Here are some points, one per row:
array([ -6,  10, -23,  15, -17,   5,  -2, -10,  -1, -34,   1,  19, -50,  14, -19, -20,  31,  30,   5, -20, -37,  12,
       -20,  -5,   6,   2, -44,   5,  20,  67,   8,  -4])
array([ -2, -36,  16,  22,   5,  15, -21,  44, -22,  22, -79, -18, -16, -23,   5,  12,   9,   9, -22,  11, -37, -11,
       -34,  -8,  30,  14,  38,  21,   5,  17,  -6,  45])
array([ -3,  41,   4,  10,   1,  10, -46,  11,  62, -32, -48, -17,  -8, -10, -12,  18,   3,   0, -23,  41,  51,  -3,
        -6,   3,   4,   7,   9,  19,   2,  24,  59,  -5])
array([ 31,  13,  17,  -9, -15,   9,  20,  38, -20,  32,  31,  -1,  -5,  36,  -5,  -8,  -3,   8, -98,   1,  20,   3,
       -39, -12,   8, -12, -17, -74,  13,  -5,  22, -10])
array([-12,  23,  -7,  -1,   9,  59, -20, -32,   5,  31,  16,  14,  13, -10,  27,  -7,   8,  19,  -1, -39, -32,  -8,
        40,   0,   9, -23,  25,   9,  36, -21,  40, -35])
array([ 12, -60, -22,  -9, -29,   1, -61,  21,  -6,  -5,  -5,  -1,   7,  -6,   1,  -7,  34,  32,  46,  -8,  59,  21,
       -10, -23,  23, -28, -11,  -6,  -1,   8,   1, -16])
array([ 10,  16, -11,  -9,   0, -17,  18,  -7,  28,   7,   9, -27,   2,  -2,  48,  11,  38,  47,  -5, -20,   7,  -9,
        10, -17,  -3,  83,  -3,   5,   1, -42, -38,   5])
array([ 41,  36,  15, -23, -54,   0,  -4,  12,  -2,  36,   7,  57, -20,  42, -11, -16, -41,  -2,  10,  -7,  -2,   8,
        36, -44, -32, -18, -10,  35,  10,  16, -38,  22])
array([-18, -10,  61, -19,   2,   3, -38, -24,   8, -11,  10, -13,  31,  10, -12,  20,  16,   6,  11,  41,  -9,  -2,
       -10, -44,   0, -10,  14, -45,   2,   2, -13,  29])
array([-24, -20,  -6,  -9, -21,  24,  25, -31,  21, -44,  20,   3,  -6,  23, -19,  22,  15, -21, -27, -12,  -9, -11,
       -21,   0,  13,  -8,  33,  10,  12, -10, -40, -15])
array([  4,  38, -12, -49,  -9, -22,  22,  11,  -3, -18,  -8,  13,   9,  -7, -14, -10,  -5,  -7,  28, -13,   6,  13,
        -2, -40,  29,  -4,  35,  -3,   1,  21,   1, -39])
array([ 15,   2, -34, -13, 127, -22, -10, -18,  39,  19,   1,   9, -34,  23,  18, -24,   5, -13,   1,  -4,  18,   7,
         6, -25, -19, -21,   4, -11,   4,   2,  -8,  -6])
array([-26,  -7,  -2, -22,  10,  37, -12,  16, -23,   0,  49,  -9, -21,  26, -12, -17, -19,  15,  -1,  17,  15,  -6,
        -8,  47,   4,   2,  22,  37,  28,  -3, -21,  46])
array([ -4, -10,  21,   8,   0,   2,  29, -43, -16, -10,  -2,  19,   2,  -9, -25, -41,  23,   1,   2,   5,   3,  -1,
         6,  31, -19,  -4,  13, -18, -19,  22, -12,  25])
array([ 44,   1,  11,   2,  13, -16, -26,   8, -27, -34,  21, -11,  44, -25,  30,  67, -10,   3,   7,  -3,  -5, -15,
       -36,  37,  -9, -11,   7,  -9,  25,  45, -10,  29])
array([ -2, -26,   4,  -7,  -7,  15,  22,  -8, -20,  29, -21,  19, -34,  -1,   2,  56,   7,  24,  -2,   7,  30,  13,
         8,  10, -27,   2,  -1, -12,   5,  24,  13, -25])
array([ 12,   1,  41,  -6,  10,  -8,  19,  55, -13,  17,  37,  18, -14, -34, -48,  -3,  42,  -7,  31,  32, -17,   0,
        17,  -7,   2,   3,   4,  26,  27,  -7,   5, -38])
array([-43, -17,  22, -16,  10, -22,  32, -17,  14,  24, -29,   9,  45,  34,  11, -25, -16,   2,  17, -41,  24,  -1,
       -36,  27,  13, -17,  -7,  24,  12, -13,  14, -15])
array([-13,  25, -17, -10, -31, -42, -39,  -7,   3,  19,  11,   1, -25,  -6, -12, -23,  16,  -6,  -3,  14,  11, -23,
        22,  71,  13,  -8,  12, -19, -18, -17, -11,  12])
array([-11,  12,  -7,  38,  -1, -12,   6,  -1,   1,  10,  15,  -7,  17,   5,   6,   7,  -5,  -3,  -7,   0, -19, 127,
        -1,  29,   6,  -2,  32,   4, -34,  -9,  -7,   4])
array([-48, -31, -18,   9,  -1, -16,   3,  -8, -15, -16,  -3,  12, -15,  27,  24,   8,   2, -26,   9,   5, -20,   1,
        60, -14,  -9,  -3,  -3, -28,  12, -22,  28,   8])
array([  4,  -9, -21,  -4,  -2,  17,  18,  -6, -37,   1,   7,   6,  19,  15,  37, -16, -27, -31,  17,  55,  20,  -2,
        -4,  -2,  -1,  78,  -1,  -3,   3,   8,   8, -32])
array([ 15,  -8, -12,  -2,  12,  47, -50,  14, -14, -38, -61,  -5,  35, -32,  -1, -19, -25,  16,  -4,   4, -28,  -2,
       -18,  15, -28,  23,   7, -25, -10, -24, -23,   0])
array([ 24, -16,  47,  -5,  -2,  16,  12, -16,  36,  -1, -21, -14, -15, -30,   0,   6, -32,  16,  11,  -1,  30,   8,
        22,  14, -11,  20,  -8, -20,  16,  24,   3,   1])
array([-51,  10, -25, -30,  -3, -23,  25,  29, -10,  -6, -12,   2,  -6, -27, -23,  34, -22,   3, -30, -27,  13,  -7,
        27,   5, -26, -14,  17,   1,  -1,   2, -25,  10])
array([ 50, -17, -12,  27, -26, -43,   7, -30,   0,  -7,  -5, -10, -23,  29, -13,  -7,  -2, -20,  12, -10, -21, -24,
       -11,  26, -15,  -7,  74,   4,   0, -37,  25,  -5])
array([  9,  -5,  -7,  -4,   0,  21,  30,  53,  50,   1,  14,  10,  31,  41,  20,  15, -15,  10,  11,  27, -51, -46,
         8,  31,   2,  -7,  -8, -12, -68,  32,  -2, -13])
array([  -6,   12,   30,    3,   12,   13,   -6,  -15,  -28,   20,   32,   -2,  -30,   -4,   -1,   16,  -24,   36,
         -2,    0,  -20,  -40,  -13,  -26,    5,   -6,   -4,   21, -116,    9,    5,   -3])
array([  2, -27, -35,   8,   1, -36, -27, -28,   4,  38,   9,  16,  65, -13, -45, -19,   3,   3, -32,  -2, -23,  -8,
         7, -13, -23,  42, -17,   5,  -2,  15,  -6, -19])
array([-27,  25,  -7,  -5,  -5, -48,   5, -21,  -6,   0,   7,  11,  -9, -25,  80, -38,  -1,   5,  -8,  31, -13,  -3,
       -27, -20, -22,  -5, -13,  20,  24,  -1,  -2, -14])
array([ 17, -25,   9,  -5,   2,  21,   3,  27,  25, -20,  -1, -14, -37, -57,  17, -25, -17, -16,   7,  -7,  -5,   6,
       -25,   4,  -4,  -7, -12, -40,  -4,   0,   4,  -3])
array([ 28, -48,  38,   6,  15, -24, -19,  10,  13, -57,  -6, -13,   9, -13,  16,  -8, -33,  18, -47,  -5,  -3,  -1,
        42,  -3,  45,   3, -13,  26,   1,   2,  19,  -3])
array([ 16,  11, -23, -25,  -5,  14,  17, -26, -12,  34,  -7,  -9, -11, -17, -16,  29, -21, -21,  10,  11, -20,  -3,
         4,  10, 100, -13, -28, -17,   7,  -3, -23,  41])
array([   4,   13,   -7,  -21,  -14,    0,   14,    2,  -21,   18,   -3, -127,   -5,   18,  -20,  -10,    9,   -6,
         16,    2,  -14,   10,   16,  -14,  -48,  -31,  -38,   19,    9,   13,    2,  -20])
array([ 31,  21,  17,  -6,   5,  14,  10,  -1, -39, -28, -36,  30,  -1,  21,  -6,   9,  49,  -1,  -1,  26,   7,   6,
        19,   8,  -4, -39, -48,  31,  -8, -29, -30, -24])
array([  5,  10, -38,   1,  -2,  13,  44,  -5, -12, -14,  14,   1,  33, -11,  -3, -22,  32,  -5,  11, -16,  34,  -8,
        13, -21,  -1,  -1,   9,  12, -17,  -8,  53,  63])
array([ -7,  21, -12, 127,  -8,   5,  17,   3,  -7,   5,   5,  -8,  25, -13,  -9, -10, -20,   3,   3,   8,  24, -30,
         1, -16,   6, -29,  24, -12,  10,  -1, -42, -10])
array([-21,  34,   5,  17,  15, -21,  -3,   5, -11,  -8,   2,  15,  -7,  25, -29,  15, -29,  27,  43, -32,  -6,   1,
       -21,   4,   2,  25, -27, -22,  16, -48,  30,   4])
array([ -40,   19,   29,   19,    6,   12,  -23,    5,    1,    9,    8,    4,   17,    6,   24,   10,   25, -119,
          2,  -90,   14,   -5,    7,    0,    3,   42,  -15,   11,  -12,    0,    0,    1])
array([-12, -22, -28,  -6,  -4,   1,  10, -12,  56,  12,  20,  21, -11, -23, -12,  20,   0, -27,   6,  15,   3,   8,
       -30, -16, -25, -16, -46,  32,   8, -53,  18,   9])
Along one direction, these points spread out more than along any other. Take the direction at right angles to it along which they spread out most. Then take the direction at right angles to both along which they spread out most. Go by this last direction. For each point below, how far along it does it lie, from 0 to 99? The average is 50, and the first point in the table lies past the average. One standard deviation of the points above along it is 16.
array([  5,  10, -38,   1,  -2,  13,  44,  -5, -12, -14,  14,   1,  33, -11,  -3, -22,  32,  -5,  11, -16,  34,  -8,
        13, -21,  -1,  -1,   9,  12, -17,  -8,  53,  63]) 47
array([-26,  -7,  -2, -22,  10,  37, -12,  16, -23,   0,  49,  -9, -21,  26, -12, -17, -19,  15,  -1,  17,  15,  -6,
        -8,  47,   4,   2,  22,  37,  28,  -3, -21,  46]) 36
array([ -3,  41,   4,  10,   1,  10, -46,  11,  62, -32, -48, -17,  -8, -10, -12,  18,   3,   0, -23,  41,  51,  -3,
        -6,   3,   4,   7,   9,  19,   2,  24,  59,  -5]) 80
array([ 44,   1,  11,   2,  13, -16, -26,   8, -27, -34,  21, -11,  44, -25,  30,  67, -10,   3,   7,  -3,  -5, -15,
       -36,  37,  -9, -11,   7,  -9,  25,  45, -10,  29]) 40
array([-48, -31, -18,   9,  -1, -16,   3,  -8, -15, -16,  -3,  12, -15,  27,  24,   8,   2, -26,   9,   5, -20,   1,
        60, -14,  -9,  -3,  -3, -28,  12, -22,  28,   8]) 51
array([ 15,   2, -34, -13, 127, -22, -10, -18,  39,  19,   1,   9, -34,  23,  18, -24,   5, -13,   1,  -4,  18,   7,
         6, -25, -19, -21,   4, -11,   4,   2,  -8,  -6]) 80
array([ -2, -36,  16,  22,   5,  15, -21,  44, -22,  22, -79, -18, -16, -23,   5,  12,   9,   9, -22,  11, -37, -11,
       -34,  -8,  30,  14,  38,  21,   5,  17,  -6,  45]) 40
array([ -40,   19,   29,   19,    6,   12,  -23,    5,    1,    9,    8,    4,   17,    6,   24,   10,   25, -119,
          2,  -90,   14,   -5,    7,    0,    3,   42,  -15,   11,  -12,    0,    0,    1]) 33
array([-18, -10,  61, -19,   2,   3, -38, -24,   8, -11,  10, -13,  31,  10, -12,  20,  16,   6,  11,  41,  -9,  -2,
       -10, -44,   0, -10,  14, -45,   2,   2, -13,  29]) 52
array([  2, -27, -35,   8,   1, -36, -27, -28,   4,  38,   9,  16,  65, -13, -45, -19,   3,   3, -32,  -2, -23,  -8,
         7, -13, -23,  42, -17,   5,  -2,  15,  -6, -19]) 46
array([   4,   13,   -7,  -21,  -14,    0,   14,    2,  -21,   18,   -3, -127,   -5,   18,  -20,  -10,    9,   -6,
         16,    2,  -14,   10,   16,  -14,  -48,  -31,  -38,   19,    9,   13,    2,  -20]) 69
